In the data rows, the value 128 means zero.
Here is a table of points, one per row:
[132 107  97 173 129 118 127 108 129 193 112 122 174 128 111  67  70 160
  80 144 149 166 197 117  96 113 181 156 120 178 109 127 125 133  75 142
 131 158 118  94 124 169 150 174  95  89 169 125 138 139 153 104 129 108
  98 166 166 201 109 140 146 143]
[165 104 150 124 120 138 169 154 166 115 175 148  62 185 118 169 109 107
 193 153 120 105  82 150 125  73 122  69 107  95 128 143  95 125 128  99
 105  94 135 133 100 129 124 196 107 133  82 102  88 116 159 143 130 113
 105 212 122 190  93 143 135 136]
[143 122 117 204 127 124 110  78 135  91 129 155  90 141 123 137 150 117
 131 146 135 176 130  97 172  89 119 112 180 154  98 105 139  93  91 128
 168  79  82 114 133 167 124 173 181 104 148 170  90 179 111 134 107 103
 123  69  64 103  91 118 119 177]
[124  91  94 161 137 134 116 162  64 147  79 177 126 135 139 126 157  86
 163 150  88 164 137 139 116 131 141  79  85 137 118 144 222  69 135 153
 154 164 165 141 113 153 144 147  95 163  82 165 129 108  77 161 120 140
 136 171 194  86  75  90  90 133]
[111 125 178 128 146 196 131 205 182  99 133 133 131 131 102  57 148 160
 102 113 150  73 129  88 167  95 120  97 139 104 132 114 130 146 126 124
 142  98 196 129 136  77 155 128 154  86 125 179 157 154 177 111  89 109
 180 142 187 121 104 124 108 107]
[106 117 114  84  89 163 113  94 175  80 137 172  77  76 152 155 117 188
  75 166 149 151 127 136  74 104  84 136 147 143 103 126 170 111  74 118
 142 144 141 119 139  48  75 121  96  66 158 115 129  91 125 108 124 106
 100 183 105  93 157 103 146 133]
[119 137  70 103 207 106 106  98 141 106 118 150 146 134  64 109 118 143
 151 161  85 163 106 158 120  82 115 154 125  71  91 133  65 119 134 111
 103 179 145 146 212 150 166  65 140 142 137 127 165 162 145 121 120  80
 158 150  93 116 144 141 146  87]
[162 154 107 140 129 107 117  79 177 123 174 117 131 143 170 112 161 169
 116  98 129 121 113 159 107 169 146 125  98  83 154  93 101 157 103 161
  98  95 182  93 119 210 171 168  91  95  66 122  96 118 110 121 120 119
 130 125 122  57 123  69  93 115]
[135 148 153 193 147 169 100 107 147 147  98 118 133  75 136 202 113 115
 104 139  61 112 122 160 122  85 123 142 126 143 152 154 131 205 113 127
 121 107 118  95 170 110 171  73 119 144 137  98  60 142 136 146 137 197
 201 145 134 134 114 106 157 185]
[ 69 133 123 204  76 166 161 106 169 110  91 137 144 131 114 181 146 142
 161 110 221 168 120 139 147 168 113 148 159 109  98 128 160 149 137 103
 115 191 125  76 129  95 178 140 133 145  75 124 117 128 139 179 144 101
 105 118 159 165 159 138 105  63]
[143  93 116 122 192  56  89 124 119 172 135 125 148 133 120 159 144 194
 135 118 104 113  62 129 179 130 111 171 173 134 152 138 200 128 119  91
  95 111 141 116  87  93 127 204 144 107  87 149 142 147 123 154 217 161
 116 119 132 117 130 139 195  81]
[159 133 147 155 102 132 145 185 172 165  99 140 113 123 141 160 143  98
 131 186  95 105 133 105 142 135  61 137 152 185 119  68  74 120 172 146
  35 154 139 111 117 165 118 153 175 124 151  81 217 150 103 153 139 122
 130 144 140  88 119  92 116 120]
[ 97 145 185  72  95 110 114 167 128 114 161 101 152  82 128 167 142  93
 182  80 109 169 136  79 133 147 126 121 174 148 131 156 140 119  98 182
 142 154 106 158 163 172 171 178  72 117  95 126 170 121 159 144  65 147
 122 158 110 104 118 180 179  99]
[195 141  95 130 110 146  69 137 127 156 108 135 133 110  97 139 131 148
 109 128 154  93 135 104 158 171 140  70 108  90 149 117 132  68 125 177
  87 103  23 129 134  79 145 137 137 169 142 111  88 160 175  53 149 103
 136 176 128 107 131 149 127  99]
[ 95  91 130  88 121 189 117 120  77 167  82 164 179 148 117 159  57 139
 120  99  90 165 108  74  87 157 130  91 161 114 152 108  21 105  99  79
 171 116 106 166  94 144  91  83 112 118  73 117 133 132 166 137 180 129
 121 114 145  81 112 107 131 122]
[123 131 171 127 139 157 164 115  91 160 171 107 102  86 166 163 141 135
 143 121 127 102 161 139 113  80  98 124 111  97  98 123 124  82 124 131
 174 138 104  95  83 162 152 133 122 127 109 170 184  95  80  50 200  96
 211 113 115 164 182 135 127 115]
[ 98  85 196  48 113 125  89 124 142  90 102 109  93 104 108  89 143 136
  95 153 155 126 119 110 107 123 165 146 116 102 157 119 137 128 148 121
 126 148  74 128  88 202 143 115 163 118 172 152  95 122  92 209 155 157
 152 191 119 169 159 123  66 142]
[155 134 125  68 109 154 169 120 122  79  90 162 156 200 131 178 127 227
 118  83 115  94 134 134 188 131 153 176  83 172 124 162  91  91 129 102
 131 167 123  70 126 130 133 154 121 166 130 163 130 120 102 133  59 140
 149 123 125 107 181 124 137 178]
[ 98  68 103  91 112  96 167 169 130 113  79 179 105 125 169 124 100 136
 134 166 151 132 168 126 107 143 149  71 107 129 131 215  93 222 158 165
 116 131 123 134 135 104 168 155 156 109 111 166 134 159 114  81 159 148
 128  94  89 115 114 130 148 109]
[175 188 115 101 211 150 161  83 108 111 120 126 165 144 115 121 152 101
 107 102 121 103 163 129  78 111  63  99 181 121 119 143 118 142 162 177
 118 115  90  94 126 115 124 141  97  99 165 184 105 143 122 156 116 190
  56 103 155 166 155 109 123 123]
[110 121 141 162 131 141 102 113  99 113 169 102 108 143  40 126 119 140
  95  86 119 122 157 150 129 133 171 122 191 115  77 126 121 159 186 171
 124 177 135 168 123  92  85 139 162 132  82  72 155 131  74  81 137 161
 120 172 132 104  89 137 120 159]
[105 142  93 152  85 178  95 160 151 142 147 110 171  98 164  76 103 143
 159  96  50 177 129 198 145 123 135 142  97 121 175 133 102 117 135 139
 139 126 115 137 117  68 101 184 178 122 160 138 139 115 112 150 100 150
  93 129  65 166 171  95 105  77]
[116  87 149 143  63 128 165 164  91 100  86 129 112 107 104  87 198 103
 130 108  70 140 128 162 169 122 163 148 194 111  99  88 116 118 125 100
  52  86 138 163 126 121 156 110  48  95 160 123 117 117 125  81 152 124
  91 100 128 140 149 108 169 138]
[162 167 133 182 151 147 170 136  86 140 127  99  98 124 200 121 157 159
 143 119 173 174  37 127 157 176 111 104 127 128 132 157  71 141 141 153
 168 181 146 168 145 137  98  89 137 107 189 174 105 106 139 136 148 118
 125 179 138 122 135 143 159 147]
[110  85 168 127 137 117 133 111  99 204 110 104  91 137 163 124 139 174
 180  79 153  55 179 167  99 100 131 128 117 109 130 146 135 146  89 131
 123 132 101 141 194 144  49 114 138 141 156 114 118 112 109 199 111  72
 112  86 127  90  99 142 141  97]
[139 221 105  98 125  71 125 172 183 151 104 127  81 103 108 146 176 116
 130  98 108 145 168 163 107 115 174 108 105 165 139 123 104  99 129  83
 130 144 131 115 146 121  81 116 176 102  60 158 108 129 197 128 175 123
 132 104 147 141 140 167  89 176]
[ 95 151 100 158 132  84 118 149 115  87 159 158 119  85 130 102 172 139
 102 134 175 116 151 110 164  77  89 125  97 135 159 108  48 136  69  93
 132 101 136 177 117 122 127 147  87 188 122  80 119 136  72 144 132 190
 118 122 180 143 127 152 104 115]
[137 120 103 110 156 110 164 172  98  94 157 126 107 164 150 131 176 161
 130 164 122 166 156 106  86 209 116 180 111 112 151  48 158 134 150 125
 147 102  69 139 181 114 115 124 153 114  89 100 134 126 129 130 115 154
 192 126 132 189  76 100 145 147]
[106 131 112  95 139 156 129 178  81 177 162  98 142 113  95 133 104 106
  97 198 142  87  99 118 201 115  89 129  83 102 150 138 140 134  98 134
 107 185 126 101 147 151 108  78 151  75  50 129  75 104  99 110  81 131
  75  86 112 131 140 146 134 169]
[118 105 175 158 167 153 147 142 127  74 129 137 142  90 179  76 114 102
 116 102 174 126 113 166  74 133 124 160  71 169 105 113 144  71 163 104
  86 101 129 106 122 179 118 106 177 153 101 125 101 124 163 100 116 178
  99 123 115  73  83 180 169 110]
[ 62 157 139 151 112  86 123 107 158 194 120 162 152 177 176  94 121 153
 101 138 116  92  42 120 109 105 148  57 142 172 109  88 189 149 158 118
 159 112  80 153 159 155 112  75 109 176  96 125 176 119 140 102  84 143
 107 121 123 156 194 120 137 135]
[162  91 164 160 107  97  89 108 127 109  84  91 133 153  87 135 140 104
 148  77 128 107 173  75 118 182  61 104  92 132 146 150 141 148  79  75
 127  96 211 136 167 144 117  95 181 137 111 136 148 107 127  81 136 140
  96 173  99 167 191 116 126 148]
[144 119  83 138 154 133 122 125 124  32 180  78 118  93 180 183  96 125
  96 124 113 116 174 134 160 120 170 120 141 168 147 147 142 125 160 125
 114  98 122 166  76 155 140  47 129 149 107 137 164 153 132 159 105  65
 110 126 158 164 109  88 157 108]
[155 135 136  93  96 125 125 104 129 145 109 119 112 112 138 107 104  52
  80 133 176 114 104 161 105 111 127 176 184  70 187 171 146  94 159 134
 175 142 152 159 141 133 152 202 147 207 118 123 180 106 147 106 115 115
 128  60 150 153 125  79 170 178]
[125 175 151  43  70 129 107  69 125 140 111  96 183 154 166 131 163 146
 154 162 149 170 112 104 107  83 142 104  88 104 137 126 146 142 159 145
 116 135 188 123  88 117  99 112 151 118 137  82 125 213 103 103 140 112
 114 106 166 158  96 150 148 139]
[108 145 106 139 105 126 153  92 178 225 161 128 148 129  78 133 126 115
  97 150 129 113 159  27 122 146 162 134  79 100  75 134 126  85 190 105
 151 120 168 153 101  90 115 113  84 151 142 178  90 102 129 156 134 146
 138 113  43 117 115 100 183 120]
[132 111 132 155  89 119 169  90 180 114 168 129 170 168  83 116 147  93
 177 149 149 112 118 174 135 138 124 155 139 170 239 172 147 103 110 121
 114 136  84 152 126 132 126  65  91 101 162 145 171 131 113  88 147 144
 146 103 144 105  77 136  97 125]
[152  73 103 100 143  84 152 129 158 115 110 170 159  77 111 123 146  65
 138  82 110 103  62 126 136 136 116 188  98 138  80  87 120 182  76 208
 175 108 118 114  84  80 112 111 149 158 124 137 117 119 113 142 116  65
 132 144 145 144 119 154 108 153]
[166 130 113 147 101  89 129 141 137 165 127 109 102 141 165 143  96 120
  95 126 108 126 142 139 102 164 125 126 210  88 123 129 122  74 121 107
 157 113 155  84 116  70 193  81 130 116 160  96 119 144  89 140  59 138
 113 121 118 125 114 225  66 103]
[ 98 178 161 147 163 126 105 136 101  98 105 176 161 102  98 172  81 131
 136 134 130  96 129 133 127 150 145 158  77 131 154  99 151 155 219 112
 182  83 145 172 164 166 133 174 109  77 202 101 131  85 111 129 135  72
  97 109 151 123 124 189  96 120]
[112  82 112 146 146  82  71 132 116  98 131  77 115 144 178 112 111 126
 172 178 115 100 150  98 139 133 130 206 135  98  67 166 105 126 170 169
 154 141 128  94 122 125  63 125  58 143 169 115 121 141 206 109 125 165
 133  99 145 120 149  99  71 125]
[159 139  93 148  93 168 145  63  70 117 146  98  81 153 108  67 105 107
  79 114 102 150  92 104 140 147 117 122  95 158 127 155 159 169 116 128
  79 101 132 119 134 108 124 171  89 116 113 120 182 133 162 194 150 112
 195 105 101 108 160 197 101 145]
[118 129 156 115 145  95 117 145  88 155 187  81 130 157  79 126  91 105
 189 170 167 181 124 144  79 143 161 125 135 181 105 143 114 120 112 110
 115  70 109 135 111  81 161 129 162 148 167 133 110 107 112 153  98  95
 136 111 189  62 203  76 151 154]
[143 189 145 133 149 114 145 146 120  82 151 175 135 195 151 107  92  91
 132 119 104 140 166  99 157  90 160 131 162 106 144  95 178 158  71 160
 105 182 151 141  99 139 133  80 159 167 166  83  74  58 157 132 165 132
 141 105 104 111 124 121 126  98]
[121 131 104  41 190 165 127 142 122 150 125 103 132 108 108 113 115  90
 134 104 173 130 116 181 150 174 109  83 138 170  89 104 166 160 125  75
 154 144 155 103 124 144 113 138  96 146 203  91 116 156 132 110 125 148
 158 124  45 158  85  78  89 108]
There is one direction along which these points spread out most. Take the direction at right angles to it along which they spread out most. Go by this last direction. For each point below, how far along it does it lie, from 0 to 99? 50 is the average, and the first point above lies past it. One standard deviation of the points above along it is 16.
[155 134 125  68 109 154 169 120 122  79  90 162 156 200 131 178 127 227
 118  83 115  94 134 134 188 131 153 176  83 172 124 162  91  91 129 102
 131 167 123  70 126 130 133 154 121 166 130 163 130 120 102 133  59 140
 149 123 125 107 181 124 137 178] 35
[165 104 150 124 120 138 169 154 166 115 175 148  62 185 118 169 109 107
 193 153 120 105  82 150 125  73 122  69 107  95 128 143  95 125 128  99
 105  94 135 133 100 129 124 196 107 133  82 102  88 116 159 143 130 113
 105 212 122 190  93 143 135 136] 23
[121 131 104  41 190 165 127 142 122 150 125 103 132 108 108 113 115  90
 134 104 173 130 116 181 150 174 109  83 138 170  89 104 166 160 125  75
 154 144 155 103 124 144 113 138  96 146 203  91 116 156 132 110 125 148
 158 124  45 158  85  78  89 108] 70
[106 117 114  84  89 163 113  94 175  80 137 172  77  76 152 155 117 188
  75 166 149 151 127 136  74 104  84 136 147 143 103 126 170 111  74 118
 142 144 141 119 139  48  75 121  96  66 158 115 129  91 125 108 124 106
 100 183 105  93 157 103 146 133] 41
[ 97 145 185  72  95 110 114 167 128 114 161 101 152  82 128 167 142  93
 182  80 109 169 136  79 133 147 126 121 174 148 131 156 140 119  98 182
 142 154 106 158 163 172 171 178  72 117  95 126 170 121 159 144  65 147
 122 158 110 104 118 180 179  99] 48
[123 131 171 127 139 157 164 115  91 160 171 107 102  86 166 163 141 135
 143 121 127 102 161 139 113  80  98 124 111  97  98 123 124  82 124 131
 174 138 104  95  83 162 152 133 122 127 109 170 184  95  80  50 200  96
 211 113 115 164 182 135 127 115] 42
[ 62 157 139 151 112  86 123 107 158 194 120 162 152 177 176  94 121 153
 101 138 116  92  42 120 109 105 148  57 142 172 109  88 189 149 158 118
 159 112  80 153 159 155 112  75 109 176  96 125 176 119 140 102  84 143
 107 121 123 156 194 120 137 135] 40
[118 129 156 115 145  95 117 145  88 155 187  81 130 157  79 126  91 105
 189 170 167 181 124 144  79 143 161 125 135 181 105 143 114 120 112 110
 115  70 109 135 111  81 161 129 162 148 167 133 110 107 112 153  98  95
 136 111 189  62 203  76 151 154] 65
[144 119  83 138 154 133 122 125 124  32 180  78 118  93 180 183  96 125
  96 124 113 116 174 134 160 120 170 120 141 168 147 147 142 125 160 125
 114  98 122 166  76 155 140  47 129 149 107 137 164 153 132 159 105  65
 110 126 158 164 109  88 157 108] 76
[159 133 147 155 102 132 145 185 172 165  99 140 113 123 141 160 143  98
 131 186  95 105 133 105 142 135  61 137 152 185 119  68  74 120 172 146
  35 154 139 111 117 165 118 153 175 124 151  81 217 150 103 153 139 122
 130 144 140  88 119  92 116 120] 45
[112  82 112 146 146  82  71 132 116  98 131  77 115 144 178 112 111 126
 172 178 115 100 150  98 139 133 130 206 135  98  67 166 105 126 170 169
 154 141 128  94 122 125  63 125  58 143 169 115 121 141 206 109 125 165
 133  99 145 120 149  99  71 125] 85
[137 120 103 110 156 110 164 172  98  94 157 126 107 164 150 131 176 161
 130 164 122 166 156 106  86 209 116 180 111 112 151  48 158 134 150 125
 147 102  69 139 181 114 115 124 153 114  89 100 134 126 129 130 115 154
 192 126 132 189  76 100 145 147] 61
[119 137  70 103 207 106 106  98 141 106 118 150 146 134  64 109 118 143
 151 161  85 163 106 158 120  82 115 154 125  71  91 133  65 119 134 111
 103 179 145 146 212 150 166  65 140 142 137 127 165 162 145 121 120  80
 158 150  93 116 144 141 146  87] 50
[162 154 107 140 129 107 117  79 177 123 174 117 131 143 170 112 161 169
 116  98 129 121 113 159 107 169 146 125  98  83 154  93 101 157 103 161
  98  95 182  93 119 210 171 168  91  95  66 122  96 118 110 121 120 119
 130 125 122  57 123  69  93 115] 44
[125 175 151  43  70 129 107  69 125 140 111  96 183 154 166 131 163 146
 154 162 149 170 112 104 107  83 142 104  88 104 137 126 146 142 159 145
 116 135 188 123  88 117  99 112 151 118 137  82 125 213 103 103 140 112
 114 106 166 158  96 150 148 139] 41
[143 122 117 204 127 124 110  78 135  91 129 155  90 141 123 137 150 117
 131 146 135 176 130  97 172  89 119 112 180 154  98 105 139  93  91 128
 168  79  82 114 133 167 124 173 181 104 148 170  90 179 111 134 107 103
 123  69  64 103  91 118 119 177] 61
